One vector is turned by the same rotation once a tick. Each row is the vector after some number of ticks, and that number follows the row.
The counts run from 0 to 1031.
[121 153 124 115  91 167  79 135 178 150 131 145 126 147 113 165 142 143
 150 188 155 171 122 139 164  78 151 138 149 125 123 136 125 118 120 113
 125  85 119 100  93  94 155 137  71 120 109 140 156 150 181 129 114  98
 138 120 112 128 144 121 122 100 147 119 151 131 165 195] : 312
[102 153 164 132 103 184  90 117 147 126 105 191 148 175  84 154 105 117
 127 181 134 172 137 133 145  91 163 129 163 147  95 133 132 132 127 131
 131 114 138 118  85 110 131 160  69 111 120 107 111 119 153 118 132  82
 124 125  95 156 148 140 148  90 122 135 132 153 139 145] : 235
[117 139 141  84 123 205  94 153 140 142 120 183  93 147 117 124 114 119
 124 173 117 156 127 141 124  81 180 117 150 156  81 131 134 160 132 161
 126 110 138  93 163 139 145 161  95 111 124 147 162 122 137 137 116  79
 127 134 124 182 116 111 151  87 112 122 128 128 104 169] : 447
[103 132 174 126 136 194 138 135 186 122 118 163 108 130 109 145  85  83
 119 164 143 123 139 146 155  86 158 151 148 167  83 162 115 141 128 154
 143 125 109 101 128 151 145 159 100 108 103 143  94  98  95 143 128 109
 108 105  98 165 130 120 147 133  65 143 143 122 133 170] : 455
[119 126 156  93 114 151 143 135 158 149 156 114 108  90 112 121 171  77
 125 141 128 128 161  84 130 104 129 133 110 132 123 181 137 108 109  96
 133  89 112  81 137 152 125 132 127 140  85 139 173 123 103 179 130 117
 133 124 125 144 136 144 122 196 135 154 147  75 127 193] : 816
[113  98 152  53 160 191 134 102 118 136 107 131 117 126 112  97 138  88
 110 135 114 149 156 122 113 104 122 120 134 158  77 145 128  94 136 131
 117 133 157  83 152 164 112 157  92  99  98 117 143 107  95 142 141  89
 104 145 108 164 134 105 133 179 130 137 129  87  89 152] : 502
[110 103 169  87 137 165 130 123 136 113 144 149 121 113  80  85 166  62
 131 148 106 162 156  97 140 133 139  98 138 136  95 162 126  92 101 129
 151  93 128  82 117 132 125 152 108 106 103  93 149 102 107 167 135 117
 125 145 123 139 154 139 117 199 102 150 158 119 112 154] : 969
[114 114 148  83 139 199 129 122 107 131 128 138 101 109 103  97 133  82
 112 148  99 149 185  97 122 106 135 116 111 168 101 161 128 118 128  73
 133 125 143  92 176 182 113 151 118 114 101 125 182 122  98 147 154 117
 138 110 123 164 119 130 131 157 118 148 143  73 109 149] : 891
[ 96 114 168  75 152 185 129 103 147 129 130 144 101 109 116 117 120  82
 104 142 106 112 157 110 117  76 148 144 122 152  89 166 132 146 152 142
 124 132 125  78 164 156 129 153 126 151  96 147 158 118  93 160 144  94
 114 131 118 179 119 130 151 161  96 144 124  99  98 165] : 668
[109 129 174 109 135 179 140 142 173 123 138 164 115 132 101 113 116  67
 125 158 128 143 136 127 141 118 155 114 153 155  92 154 108 119 106 175
 149  92 115  97 114 137 147 161 104 100 101 112 111  81 101 171 110 107
 115 143 113 165 151 120 128 166  86 153 154 142 105 173] : 909
[105 124 159  82 128 186 130 141 115 154 117 186 111 135 118 101 137 104
 109 153  93 142 149 105 112 120 159 115 149 153  82 141 124 139 114 170
 132 110 162  95 158 148 118 164  93 113  98 109 157 109 117 151 120  77
 105 146 122 184 132 136 141 155 125 125 116 124  79 149] : 898
[115 134 147 127  88 153 132 150 130 142 124 155 151 119  89 129 168  91
 138 166 120 177 146 100 182 128 128 139 138 137 106 172 127  76  95  69
 142 109 147 101 109 145 108 138  71  88  99 103 133 130 150 119 153 125
 138  95 103 111 147 152 126 156 127 130 162  93 167 141] : 1025
[ 76 130 153 122 136 201 111  97 144 129  89 178 135 154 110 159  95 131
 116 182 119 162 157 136 159 114 155 153 140 158  99 145 104 116 113 132
 131 139 157 113 114 125 128 168  76 113  78  91 132 139 152 119 146  95
 108  99  97 168 138 131 131 132 105 118 139 160 122 123] : 6
[102 120 160  99  98 163 124 119  92 162 102 187 145 131 115 117 163 107
 105 146  89 138 153  91 131 115 136 145 143 139  78 160 157 124 119 120
 125 134 176  97 148 153  81 152  76 128  97 110 146 136 132 115 153  71
 112 123 105 156 136 160 157 154 147 120 109  90 115 130] : 341
[114 146 142  99 117 208  92 158 141 137 127 185  92 144 112 121 116 111
 130 174 112 159 133 138 125  77 176 117 153 161  86 138 135 169 136 146
 133 109 134 101 160 142 145 151  92 113 126 143 161 116 130 132 120  87
 137 128 121 178 112 118 147  80 103 122 129 124 114 168] : 448
[126 154 140 120 114 197 102 134 176 138 140 125  93 137 121 162  94 109
 130 170 161 142 155 135 124  53 159 132 127 161 119 145 135 152 137  89
 123 111 106 108 142 155 154 143 118 129 109 171 157 127 124 149 126 111
 153 103 107 166 118 122 140  88 124 150 150  95 142 200] : 995
[ 85 141 161 122 114 179  95 125 175 118 119 203 132 148  99 153 107 115
 133 186 115 150 125 141 169  93 174 139 162 134  89 149 120 143 125 160
 140 120 125 100 103 101 152 154  80 133 110 116 134 127 154 126 136  87
 121 110 109 154 138 140 146 110  81 120 139 162 138 142] : 460
[105 120 125  89 139 168 116  85 168 147 109  93 133 134 121 165 133 123
 127 150 165 157 147 138 138  97 103 154 124 140 124 141 109  54 120  99
 108 107 142  91  88 126 126 144  80 111  78 121 131 141 145 138 138 107
 112 127  84 130 162 106 110 179 158 139 150 111 137 183] : 94
[ 96 107 144  80 126 141 121  72 157 136 133 101 140 108 112 144 163  96
 125 136 130 129 155  99 143  86 110 159 119 121 110 180 141  85 139  89
 114 129 125  74 113 125 108 137 102 155  79 135 154 148 132 144 155 100
 126 124  99 125 153 139 132 200 147 146 139  88 146 175] : 260
[ 99 118 157 113 121 169 111  96 176 110 124 137 150 142  86 152 127  91
 143 162 148 167 131 138 182 102 128 143 152 136  94 159 120  68 120 110
 140 120 110  93  75 119 130 148  76  99 108 112  93 121 145 124 149 116
 123 111  87 106 152 119 129 155  98 140 169 125 164 150] : 244
[116 105 177  94 117 165 128 111 123 112 143 141 141 136  65  96 161  47
 130 146 118 158 146 103 141 109 128 108 137 137  86 170 147  83 125  92
 136 114 122  91 107 144 108 141  97  97 132 106 119  95  97 144 150 109
 132 140 103 120 151 136 137 173 114 157 157  91 134 151] : 575
[110 103 172  70 112 145 128 110 141 135 133 157 141 133  95 106 176  73
 128 136 117 132 120 105 129 107 132 123 151 119  78 162 148  92 130 161
 134  97 129  78  99 120 112 149  89 122 111 119 122 103 110 148 132  73
 106 177 108 134 159 136 148 194 130 141 134 111 112 173] : 579
[117 149 169 143  87 161 127 123 142 129 126 152 160 154  81 144 138  83
 131 167 147 172 157 104 157 114 126 129 140 147 112 161 139  87 100  60
 133 113 123 121  79 143 112 142  78  86 115 104  97 112 134 126 146 117
 141 105  88 118 160 153 135 136 140 155 159 106 162 157] : 633
[102 141 184 132 131 189 118  94 180 113 117 163 137 158  93 158  83  88
 125 167 155 149 142 146 145  90 147 135 148 160  89 144 118 117 128 139
 135 121 112 113  83 131 143 165  88 115 110 117  84  97 116 139 137  95
 111 118  86 161 156 126 147 131  97 152 145 149 136 154] : 849
[122 115 156  76 132 185 136 106 112 144 115 114 112 132 108 112 134  79
 113 134 129 146 169 104 103  97 111 133 117 169  94 159 145 101 134  80
 115 124 154 100 155 184 107 149  99 105 107 133 143 113  91 145 146 101
 125 129 101 162 134 122 137 163 148 155 134  62 109 163] : 499
[ 93 102 174  88 109 133 129  96 149 138 128 147 146 109  95 122 186  79
 126 138 109 120 129  97 153 111 129 150 144 107  93 178 147  92 126 134
 128 113 127  64 100 117 101 141  96 146  87 118 136 132 124 143 147  88
 105 145 111 123 157 152 140 211 122 139 129 108 135 163] : 805
[124 131 141 101  81 140 115 155 127 149 158 149 118 103  99 104 199  93
 142 154 105 154 148  74 143 103 149 118 123 113 114 171 153 120 111  85
 139  88 122  78 143 130 113 126 110 138 107 129 198 147 144 151 137 104
 148 127 131 124 131 163 131 157 147 137 142  81 145 178] : 812
[ 98 152 122 123 104 165  96 139 196 158 127 154 117 119 134 170 139 154
 137 182 139 149 129 130 159  94 165 148 139 126 128 147 106 135 104 139
 130  87 128  93 111  95 154 140  88 142  77 140 169 157 179 149 113  93
 128 110 121 154 135 132 121 130 131 108 146 144 145 188] : 537
[120 138 129  85  93 169  89  99 123 164 111 124 142 156 118 145 155 124
 127 154 143 165 150 118 113  74 118 139 130 136 109 140 160 102 143  66
  97 121 154 104 126 138 100 139  75 119 115 142 163 150 157 115 137  74
 138 136  92 143 140 133 143 112 195 134 125  73 140 175] : 101
[124 107 171  95 118 168 126 117 116 118 136 151 143 132  68  94 160  55
 137 148 116 170 147  99 145 111 125 110 141 140  85 169 157  79 122  85
 140 115 127  92 119 154 108 143  92  88 131 109 120 103 108 138 153 120
 141 135 106 115 149 135 134 160 113 157 161  86 139 145] : 574
[136 132 174  96  95 177 126 160 110 147 138 177 109 138  97  92 151  69
 122 156 111 145 144 100 112  92 152 111 152 154  73 159 164 153 126 123
 129 106 138 102 156 165 114 150  97 106 142 132 134  94  99 141 126  83
 135 146 111 164 124 137 163 117 130 144 123  82 117 168] : 510
